In the rows, 128 means zero.
One turn moves each row of this set onto another row. After a few examples, where does it send each row asked below?
Zuv: [156 101 159 147 131 129 113 127 140 139 143 131 140 140 163  89 123 152]
pugo: [142 136 104 137 116 135 102 127 141 135 132 102 146  93 112 151 160 131]
vem: [150 127 163 137 137 149 105 137 135 131 118 156  96 149 145  92 115 135]
Bogas: [148 114 133 123 167 113 112 112 140 103 122 147 106 126 115  91 120 122]
pulil: [151  79 129 140 138 108 115 115 160 118 130 122 143 101 136  96 126 134]
kalo: [146  90 126 141 150 102 120 105 148 114 134 128 144 114 144  92 124 139]
bef: [149  89 118 139 139 102 113 105 152 116 134 128 137  97 137  95 120 135]
Vuk: [156 125 166 129 147 141 104 134 131 128 130 152 102 152 135  88 119 134]
malo: [111 168 132 120 122 147 141 133 143 132 115 125 109 113 162 138 152 103]
fefu: [126 125 104 131 105 123 109 114 151 129 136  98 147 100 116 148 155 112]
nogit: [140 138 137 135  99 121 120 118 138 149 147 113 158 105 122 152 161 109]
sol: [105 162 125 118 134 142 135 140 143 131 110 129 115 140 141 145 158 101]
tuget: [134 163 144 132 107 127 136 103 135 124 123 129 124  89 131 151 152  97]
bib: [128 165 126 127 127 111 135 108 133 123 116 130 140 104 139 156 152  99]
Dup: [152  85 156 142 118 132 119 127 153 133 148 122 128 137 160  97 121 146]
zasan: [102 136 121 129 111 156 129 144 153 164 132 107 121 120 137 126 163 111]
goro: [135 171 121 122 122 126 106 109 129 120 113 125 117 107 110 152 143  98]
las: [154 133 166 134 150 141 106 138 134 133 107 155  98 141 143  92 115 128]
Lobi: [125 131 115 137 110 163 113 153 153 134 128 101 135 125 143 148 164 143]
Nidas: [113 129 123 140  96 152 117 138 153 146 129 101 143 137 157 143 155 130]
Rulu: [122 175 141 132 113 155 114 134 132 139 106 128 113 144 150 147 144 115]
tonen: [127 131 134 142  95 136 123 114 143 155 140 112 135  96 106 139 163 105]
kelu: [150  90 151 149 118 135 111 133 150 140 139 130 135 130 167  93 122 153]
bupad: [158 119 136 123 161 110 105 114 142 107 113 147 108 104 113  97 117 114]
puz: [143 171 119 141 131 134 109 115 126 124 104 128 126 101 115 158 151 123]
komip: [156  93 124 129 143  99 115 105 147 120 144 121 130 100 139  97 114 128]
riv: [127 166 130 141 124 161 120 139 137 123  99 128 115 134 147 156 154 135]
ges: [147  94 159 151 126 139 115 139 153 143 126 130 134 138 166  92 125 147]
bot: [149 127 133 128 165 110 113 105 130 122 115 147  96 121 122  94 108 117]
nur: [150 124 131 127 159 116 106 111 138 108 112 154  97 114 115  95 114 119]
mep: [144 119 164 141 139 144 117 127 136 136 118 149  93 158 142  95 115 134]
vilib: [117 133 135 125 105 152 120 151 147 158 141 113 132 141 124 139 168 112]

las goes to bupad
tuget goes to tonen
And these:
bib goes to nogit
kelu goes to vem
Zuv goes to Vuk
pugo goes to Lobi
Dup goes to mep
fefu goes to Nidas

One turn moves each row of this set onto another row. After a few examples, where does it send each row asked below?
Kul: [ 84  91 135 122  90 164 109  94  96 117  99 103 144 186 145 162 143  98
  78 148 133 120  94 140 125 168 104 150 151]
zenot: [119 140 114  99 143 115 139  96 111 104  86 128 143 124 129 132 164 107
 106 123 102 145  97 153 118 159  96 143 130]
sofad: [ 98 107 133 118 106 171 106  88  96 107 105  99 159 134 180 170 120 110
  56 158 135 108 108 132 125 168  94 173 154]
disez: [104 111 134 117 113 180 114  69  92 121 122 129 136 126 158 174 131 102
  62 156 163 119 115 141 129 164 105 173 133]
Ritem: [ 88 103 121 128 118 132 112 105 128  86 109  94  78 115 154 151 172 128
  73 112 114 103 125 150 135 161 108 127 169]
fabuf: [ 81  99 158 161 119 105 127  94 117 103 103  92 137 142 147 120 161 108
  95 145 137 103 164 135  96 173 130 136 162]
Soval: [ 86 113 141 138  89 165 116 103 103 101 106  97 144 141 134 162 106 106
  61 150 155 109 105 152 124 169  90 161 138]
Som: [ 87 120 113 125 126 100 133 122 122 117 121  99 123 101 143 121 132 140
  93 160 146 134 163 120  96 170 140 151 158]
Mab: [128 151 101 103 121 130 116  90 109 105  91 135 124 140 149 152 172  88
 110 118 121 155 101 134 111 151 119 143 123]
gaku: [109  86 138 115 113 175 124  80  99 125 112  95 157 168 162 170 135  94
  85 141 133 129 136 148 124 182 121 173 163]
tigi: [124  97 125 121 135 144  97  73 115  91 118 100  95  93 140 156 169 119
  78 105 137 145 112 130 125 167 111 158 181]
lil: [ 90  98 134 150  98 105 115 108 114 108 119 117 115 141 128 128 138 128
  99 165 143 108 154 124  89 169 154 157 152]
Zita: [ 75 132 142 160 121 105 126  96 119 127 119  94 121 107 153 130 143 141
  77 165 147 112 152 127  97 146 127 141 160]
Ruta: [129 116 112 107 129 133 146  74 105 124  88 116 119 141 145 115 178 110
 107 137 113 127 130 166 106 166 127 161 109]
sok: [103  91 126 129  88 171  85 116 116 111 118 101 146 140 139 169 129  89
  84 151 155 117 103 136 124 169  93 159 149]
dun: [ 86 122 150 153 128 105 126 110  99 108 114  94 138 101 123 125 145 117
  89 140 157 147 159 120 112 148 137 146 176]
delak: [121 150 112 102 129 129 138  85  99 104  91  99 141 134 165 160 177 113
  83 111 108 156  97 125 117 160 117 139 123]
lal: [ 88 108 110 153 114  99 112 130 113 114 120 109 126 117 143 123 154 119
 101 151 160 139 153 121  95 140 143 135 161]
vof: [ 80 131 147 148 130 119 116 115 120 135 134  94 142 125 152 131 144 136
 106 140 151 115 158 110  98 161 103 150 178]
fige: [ 89 101 115 130 134 148 127 114 120  59 108 153 114 121 151 133 136 133
 105 125 125 149 135 146 100 150 100 181 164]
Retur: [126 132 103 102 125 141 130  81  99 127  85 109 123 142 142 129 187 106
 110 131 109 147 118 108  97 172 142 147 133]
samev: [115 123 108 120 139 103 125  93 100 116  79 129 132 123 179 126 166 120
  85 108 112 125 103 139  93 152 107 152 112]
gema: [107  75 138 121 108 164 106 102 102  99 122 102 160 121 139 177 124 109
  66 152 138 143 106 155 120 168 103 181 139]
Sovid: [ 82 119 107 127 130 180 116 105 116  76  77 108 110 135 162 159 134 122
  94 125 125 147 166 122 115 161 101 161 177]
lizog: [130 107  78 147 102 161 138  87  89  97 119 113 107 124 132 159 139 144
  89 118 120 122 153 152 115 144 101 138 139]
Rapu: [103  91 113 164 115 152 141  93  99 108 110 119 133 125 120 143 144 134
  99 110 140 137 125 131 143 136  72 124 162]
Luko: [122 157 109 101 123 126 140  82 100 132  94 121 127 122 169 132 150 123
 100 121  93 138 117 133 107 153 104 156 115]

Soval goes to Som
tigi goes to Rapu
And these:
zenot goes to gema
disez goes to vof
Ritem goes to lizog
sofad goes to Zita
Mab goes to sok
Kul goes to lil
fabuf goes to Ruta

